[[ 1.54 -4.70  0.19  1.48 -3.76 -1.43  3.49 -2.79 -1.87  1.85 -3.78 -1.87]
 [ 1.47 -1.58  1.81  1.47 -0.49  1.23  4.32 -1.38  1.27 -1.19 -1.37  1.03]
 [-1.56  0.10  0.35 -2.84 -1.35  0.56 -5.05  2.71 -3.24 -2.10  1.82 -2.31]
 [-2.38  0.81  0.38 -3.31  0.59  3.07 -1.61  1.85  1.76 -3.05  2.92  0.85]
 [ 0.49  2.69  3.37  1.55  2.57  1.53 -1.76  1.19 -2.15 -3.94  2.70  0.35]
 [-0.92 -0.72  0.10 -0.95  0.66  2.11  4.75 -1.16  4.77 -0.71  0.05  3.38]
 [-2.04 -0.74 -0.01 -3.56 -1.53  0.93 -4.12  1.97 -2.21 -1.77  1.83 -1.80]
 [-0.39  3.11  3.19  0.72  2.91  1.77 -3.36  1.82 -2.67 -4.19  3.70  0.15]]
The entry just right of 2.71 is -3.24
The last entry, reading row by row is 0.15
The first entry in reading order: 1.54
The entry directly below 4.32 is -5.05
The entry just left of 3.07: 0.59
Which number is the entry directly below -1.61?
Answer: -1.76
Which number is the largest entry in the first row?
Answer: 3.49
The entry directly below the largest entry is -2.21
Which number is the entry directly above the largest entry?
Answer: -2.15
The top-right entry: -1.87
The entry just right of the largest entry: -0.71
The first entry of the smallest entry's row is -1.56
The first entry of the largest entry's row -> -0.92
Which number is the entry directly above the smallest entry?
Answer: 4.32
Which number is the entry just left of 1.81?
Answer: -1.58
The entry directly above 1.55 -> -3.31
The 5th entry, reading row by row -> -3.76
The bottom-left entry -> -0.39
Which number is the smallest entry in the first row?
Answer: -4.70
The entry just left of the smallest entry is 0.56
Which number is the last entry in the row that holds the smallest entry?
Answer: -2.31
Which number is the 3rd entry on the main diagonal?
Answer: 0.35
The bottom entry of the column that holds the largest entry is -2.67
The 3rd entry on the diagonal from the top-right corner: -2.10
The smallest entry in the first column -> -2.38
The entry just right of -3.56 is -1.53
Which number is the third entry, reading row by row?
Answer: 0.19
Which number is the second largest entry?
Answer: 4.75

[[-2.97 -1.78 -0.86 -1.08 -1.55 -3.18  0.80 -0.70 -0.19 -0.51  4.80 -2.24
   1.92  1.44  0.36 -1.52]
 [-3.08 -2.37 -0.86 -1.17 -0.75 -2.50  0.82 -0.76  0.54  0.55  4.80 -2.65
   2.15  1.44  0.36 -1.52]
 [-2.97 -1.78  0.22 -0.79 -1.06 -3.18  0.86  0.19  0.54 -0.51  4.80 -1.14
   1.92  2.32  0.36 -1.52]]
The 4th entry in reading order is -1.08
What is the entry just left of -1.14?
Answer: 4.80
What is the 1st entry in reading order?
Answer: -2.97
What is the entry just left of -2.50?
Answer: -0.75
The entry just left of -1.06: -0.79
The entry just right of 2.32 -> 0.36
The entry just right of 0.80: -0.70
The entry just left of 0.86: -3.18

X =
[[-0.36  3.45  0.30  0.33 -0.34 -2.22 -0.43 -0.40 -0.07 -0.21 -3.94 -0.05
  -0.65  2.32 -1.25]
 [ 0.79 -1.39  0.17 -0.70 -0.84 -0.50 -0.17 -1.59  0.53 -1.08  1.66  2.18
   0.39 -0.11  3.51]
 [-2.24 -0.64  0.61 -0.33 -1.03 -2.88  0.12 -0.36  0.42  0.10  1.66  2.19
  -1.12 -0.17 -1.33]
 [-1.63 -2.47  0.92  0.70 -1.48 -0.11 -0.06 -0.13 -1.76  1.67 -0.38 -0.05
  -2.06  0.29 -1.28]
 [-0.53 -1.93 -2.83 -0.41 -0.93  0.24 -2.12  0.05 -0.67 -0.58  1.14 -1.63
  -0.13 -0.02 -1.24]
 [-0.94 -2.24  1.03 -1.04 -2.37  0.17 -1.40 -0.59  0.99  0.16  2.18 -0.49
   1.03  1.75 -0.40]]
The entry just left of the smallest entry -> -0.21
The entry just right of -0.38 -> -0.05
The entry just left of 1.14: -0.58
The entry just left of -2.12: 0.24
The entry just left of the largest entry: -0.11
Give the largest entry.
A: 3.51
Give the entry just right of the smallest entry.
A: -0.05
Give the entry just right of -2.83.
A: -0.41
The entry just left of -1.33 is -0.17
Give the entry just left of -2.88.
A: -1.03
Give the entry just right of 0.24.
A: -2.12
Give the entry just left of -0.67.
A: 0.05
Give the entry just right of -0.59.
A: 0.99

Read these off the row that follows.
1) The entry just right of 2.67?
2) The maximum?
[2.67, -3.36, -0.15, -1.73, -5.43]
1) -3.36
2) 2.67

[[-920 -536 -240 -206]
 [-437 -192 -421  549]
 [-920 -727  -87 -519]
 [-431 -253 -377  561]
 [-920 -733  -61 -590]]
Rows and columns are numbered from 1.
The entry in row 2 and column 1: -437
What is the entry in the top-right corner? -206
The entry in the top-left corner: -920
What is the entry in the bottom-right corner? -590
What is the entry in row 3 and column 1? -920
The entry in the bottom-left corner -> -920
What is the entry in row 1 and column 2? -536
What is the entry directly above the largest entry? -519
What is the entry in row 2 and column 3? -421
